The same turns and mirrors carry the whole set onto itself and the rows of a family onto each other. Which other rows belong to the same family as each row named below? List them in the order they appear above.
These 15 rows form 5 families of 3 rows each.
vove: [-32   7   4 -10   7   1   4  23]
Kot: [-10  29  -4  -7   8 -18   1  24]
zok: [-8 15 -9 -4 43  0 13 27]
nekem: [ 18   3 -25 -19  32 -10 -10  -4]
fot: [-16  10   1  12   0 -13 -25 -11]
nemer: [ 18   6 -30  -3   8 -14 -11   1]
pip: [  8  -7 -26   4  27  -4  12 -20]
Favud: [  9 -12 -25   8  37   4  -8  -8]
ravod: [-11  18  -8  -5  31  -8  30  11]
bifo: [-28   4   9  14  22  -4   5 -20]
tapi: [-28   3  11  16  32   4 -12  -5]
mimeg: [  4  -9 -29 -17  11   2   7  16]
tivi: [-15  26   5 -20  32 -13  -2  17]
kudin: [-17   5   7  -1  23  -8 -29 -21]
Gulo: [-17 -17  -9   1   2   7 -17 -11]

The rest of the family of ravod: pip, bifo
The rest of the family of Favud: zok, tapi
The rest of the family of Gulo: vove, mimeg
The rest of the family of nemer: Kot, fot

The same turns and mirrors carry the whole set onto itself and the rows of a family onto each other. Which other rows belong to the same family as each row named below? List them in the order they appear above.
These 18 rows form 6 families of 3 rows each.
Mor: [  1 -10  -9 -29  14   0   3  15  -3  -3   2  35 -23   1  19  27  -8   1
 -19  14   7 -11 -15  12   0 -26  23   8  16   9  20   2   1  -2 -13 -15
  22  13  33 -11 -17  -4 -13 -31]
sevet: [ 26  12  14  12 -11   6   0 -21  10  15  13  12  20   2   1  -1 -14  11
   3  -4 -21   1  -6 -23  20  12  -1  11  -9   5  -1   0 -13 -10 -28  25
 -20  15   4   3   8  27   9  10]
Nurir: [  5 -11 -16 -30   9   0   5  27  -3   0  -1  37 -22   4  24  26   2  -4
 -19  14   3 -16  -9  10   3 -28  25  -4   3   4  26   0  -4   5  -7  -9
  15  23  19  -1 -12 -12  -7 -20]
veb: [ 18   7  14  12  -9   3   6 -19   5  13   7   8  27   6  -1  -2  -7  12
   2  -7 -19  -6  -7 -25  11  13 -12  15  -9  -1  -3   6 -10 -11 -23  29
 -19  19   2  -5   6  24  14  14]
tup: [ 21  11  18   3  -8   3   7 -16  -1  13  10  15  28  -4   7  -9   0   7
   1  -1 -15  -8   4 -27  15  16  -3   6 -12   1   3  -4 -19 -12  -9  27
 -12  14   0  -3   8  33  15  15]
regil: [ 19  15  22   6 -18   5  -1 -14   6   9   7  17  26   2   6   1  -2  12
  -4  -6 -23   0   1 -20  16  13 -14   9  -9  -4   5  -4 -17 -10 -12  20
 -22  13   4  -3   7  31  24   9]
Bamub: [ -2 -18 -11 -28   7  -1   9  19  -6 -10  -2  35 -30  -3  22  20  -8  -3
 -18  13   8 -20  -8  13   4 -21  31   5   8   5  32   2  -5  -6 -21  -7
  21  17  14  -8 -12  -4  -4 -23]
Kisek: [-34  -5   5  16 -10  10  19 -13  16  -6  16   0 -10  17  -7 -22  26 -22
  14  20  14  -9 -23  26   2   5 -15  -7   4  29 -11 -16 -19  -8  23 -14
  16 -17   5   2  -8  -9 -12  -1]
gagid: [-36  -3  11  25  -7  11  10  -5  28   3  17   4  -5  22 -11 -15  24 -21
  10  15   7 -11 -28  28   4   2 -17  -5   2  27 -19 -25 -26  -3  22  -3
  12  -9   7   1  -8  -9  -9 -21]
gopu: [  2 -15  -1 -29   9  -1   3  18   0  -5  -8  36 -28   2  15  34  -3  -9
 -14  13   2 -10 -12  21  15 -30  27   4  13   3  23   2  -7  -2 -18  -7
  15  18  19  -7 -21 -13   1 -18]
Nim: [ 24  11  15   5  -9   6   4 -19  -3  16   6  13  27  -1   2   1  -5   2
  -8   6 -18 -11   4 -26   6   9 -12   7  -4   4  -2   7 -24  -9 -20  25
 -26  21   7  -1  -3  35   6   7]
murit: [ -5 -17 -10 -31  -2  -7   2  18   5  -8  -2  36 -29   8  18  27  -9   8
 -19  15   1 -11  -5  13   4 -32  28   3   9   3  24  -6  -3  -7 -20  -9
   8  19  10  -5 -10  -6  -9 -28]
dap: [-33  -3  11  15  -4  10  15  -3  24  -5  22  -3  -6  13 -14 -18  23 -14
  11  10   8  -7 -25  31   0   0 -21  -5   6  30 -26 -21 -27   1  17 -12
  17  -9   3   4  -8 -12 -14 -14]
Rez: [-26  -6   1  16  -9  12  11 -13  20   1   9  -8   0  13 -16 -16  20 -23
   6  19  12 -11 -23  24   1   7 -24  -4   3  33 -23 -25 -25   2  19 -16
  10  -8  17   1  -2 -20 -10  -7]
volik: [-25  -2   2  24  -6  21  19  -5  22  -8  21   6  -7  15 -11 -23  23 -19
   9  23   9  -6 -21  24  -5   6 -23  -5   5  31 -14 -14 -32  -4  21 -14
   9  -4   2   1  -4  -8 -19  -9]
Toso: [-31   2  14  17 -16   8  15 -10  29 -13   9   3 -12  24 -16 -13  25 -19
  15  13  13  -5 -26  28   5   1 -19  -3   7  30 -12 -13 -24  -2  24 -17
  10 -11   5   3  -2  -7 -14  -6]
kogad: [ 24  16  14  14  -7   5   5 -21  -8  19  13  17  23   1  10  -1  -5   8
   4   3 -18  -3  -2 -24   7   7  -4  16 -11  -5   1   4 -12 -10 -14  16
 -22  15  10  -7  11  28  13  20]
tib: [  3  -8 -10 -32  14  -2   1  18  -7  -7  -3  27 -25   7  19  29  -4  -6
 -18   9  -3 -14  -9  13  13 -30  26   2   8   4  23   7   1  -6 -18 -11
  12  13  15  -6 -20 -12  -4 -28]

The rest of the family of gopu: sevet, gagid
The rest of the family of tup: Bamub, Kisek
The rest of the family of Toso: regil, murit
The rest of the family of tib: veb, dap

The same turns and mirrors carry the whole set onto itself and the rows of a family onto each other. Which other rows belong to the same family as each row named below? List them in the order they appear above.
These 32 rows form 4 families of 8 rows each.
gisid: [  8   7  -3   7  11 -15 -35  -8  17 -12  22  -8  -2  -7  21  10]
puguv: [ 14  -4  -8  -5   0   9  18   3 -19  11 -12   5  16  -6 -32   3]
sofe: [  7   7  23  -5 -20 -15   5   3 -11  -8 -11 -23  16 -18  -9 -14]
bomem: [-25  12  12   4  -6 -20 -19  -1 -13  -7  32 -23  18  -2 -19   1]
Kug: [ 14   8  23 -10 -22 -27 -11 -12  -1   5 -13 -14   7 -13 -14  -6]
gef: [-29 -16   5   9  12  -1  19 -24  11  16   1  25   0  -1  -9   7]
Zil: [-26 -14   5   7  12   7  19 -22  24  -4  -6  12  -2   5   6  -4]
leg: [ 29  -8  -2  -8  -5 -10  16   4  -9  13   3  16  15 -23 -13  -4]
fiva: [  7 -16 -10   8  10  -5  13 -22  15  15  -4  29  -4  -8   4   3]
Gofu: [ -1  -8  13  -6 -10 -10  25  -9  -9  19  -8  15  16 -15 -29  -5]
dev: [-17   5  -9  20   8   3 -27 -31  12  -6  -6 -10  -2  15  -6  14]
ropap: [ -9 -12 -14   8  21  19  11 -17  10   8 -10  18  -1   7  -9  14]
Zolel: [ -7  -3 -10   7   4  -1  10   2 -17   5  39  15  29 -10 -23   0]
Lof: [ -6  -9 -13   7  29   5  -5   1  11  -3  37  22   5  -7   9  14]
reg: [-31   6  14  13  -6  -8 -16 -30  16 -18   5 -18   6   9   0  -7]
bonep: [ -2   8  24   2   0 -12 -19  -7  15 -19  -7 -23  -2 -12  22   4]
Resu: [  2   2  -4  -2  14  19   5  14 -22   1  18   1  28  -9 -32  14]
selud: [  2 -11   7 -20  26   3   3  15  22  -1  19  11  -2 -11  11  15]
kifi: [ -7  -2   8 -19  11  -2   5  24 -11  -1  38  -1  22 -14 -16   5]
tam: [  5   9  -2   6  15   2 -31  -9  12  -9 -12 -17 -10  -2  13  20]
bazi: [-20  10  23   2 -12  -5  -6  -4 -11 -16  23 -21  32  -7 -25  -9]
mivab: [-41   2   7  18   4 -17 -17 -27  10  -1  15  -4  -2   6   0   7]
safiv: [ 0 -6 -8  1 34 23 -1  6  8 -1  7 11  1 -7  4 27]
perum: [ 28  11   5  -6 -14 -24 -23   3  -7  -4  10 -14  14 -19  -4  -2]
vup: [-11   1  -7  25  -4 -21 -19 -40  13   3   0   4  -4   4   4   1]
meso: [ -9   9  -4  18 -17 -23 -16 -22 -17   1  21  -8  23  -4 -24  -8]
ruda: [-12  -4  19  -7  13  15  20  14  -3  -9  27   7  28 -18 -13   2]
gunib: [  8   2  17 -12   4 -16 -22 -10  27  -4  -5 -10 -11  -6  17   7]
Gez: [-11  -8  18  -1  27  12   5   4  25 -14  11   8   1 -13  21  13]
zin: [ 16  14   1  -1 -13  -9 -20  -3 -18  -2 -16 -26  11  -7 -18   4]
nad: [ -4 -13  11  -7  -3   4  38   0  -4   5  -7  11  14 -11 -14 -13]
zaf: [ -7  17   0   9  -8  -1 -26 -12 -19  -7  10 -25  24   1 -30   6]

The rest of the family of meso: gisid, leg, fiva, Zolel, Lof, perum, vup
The rest of the family of zaf: puguv, dev, ropap, Resu, tam, safiv, zin

The same turns and mirrors carry the whole set onto itself and the rows of a family onto each other. Which other rows belong to the same family as each row named below? List them in the order they appear above.
These 18 rows form 3 families of 6 rows each.
repuz: [-10  -3  10 -13   6  12  30 -10  13   3 -31]
Sulin: [-15  17   3  -8  11  -3 -34   2   6  -2  -7]
lotoz: [  6  -7   9 -19   4  -2  24 -19  10  -1 -35]
gomu: [ -5  26   0   4  -8   9 -17   9  11   6  20]
pavar: [  2 -10 -39 -13 -10   8  21 -20  22   9  -7]
Deki: [-12  17  -7 -22   2  26 -25   9  13  11 -12]
Febu: [ -5   3 -29 -25  -8  33   2  -3  20  18 -12]
Zev: [ 22   4   9 -10   5 -11  10 -15  21  -7 -37]
lapib: [ -3  23  12   2   7   9  10   3  37  -7 -28]
vuse: [-15  14  -5 -10 -13  26  -1   7   1  14  17]
num: [ 11  22  -8   6 -10 -14 -18  -4  10  -2  17]
dibes: [-18  12  11  -3   6  18  21   2  29  -2 -25]
bevad: [ 15  21   7   0   4  -6   0  -6  35 -10 -33]
gero: [ 16 -10 -18 -16 -19  -1  11 -21  -6  12  10]
fekuf: [ -2 -11 -29   2   0 -22  11 -28  15  -4  -4]
gutud: [ 24   4 -16  -3 -14 -19  -6 -19   2   2  12]
fanib: [-10   4  -8   7   8 -28 -18 -18  10 -10  -1]
vusur: [ -2  -3 -15 -19 -18  20  13  -8  -6  20  12]

The rest of the family of gomu: vuse, num, gero, gutud, vusur
The rest of the family of fanib: Sulin, pavar, Deki, Febu, fekuf

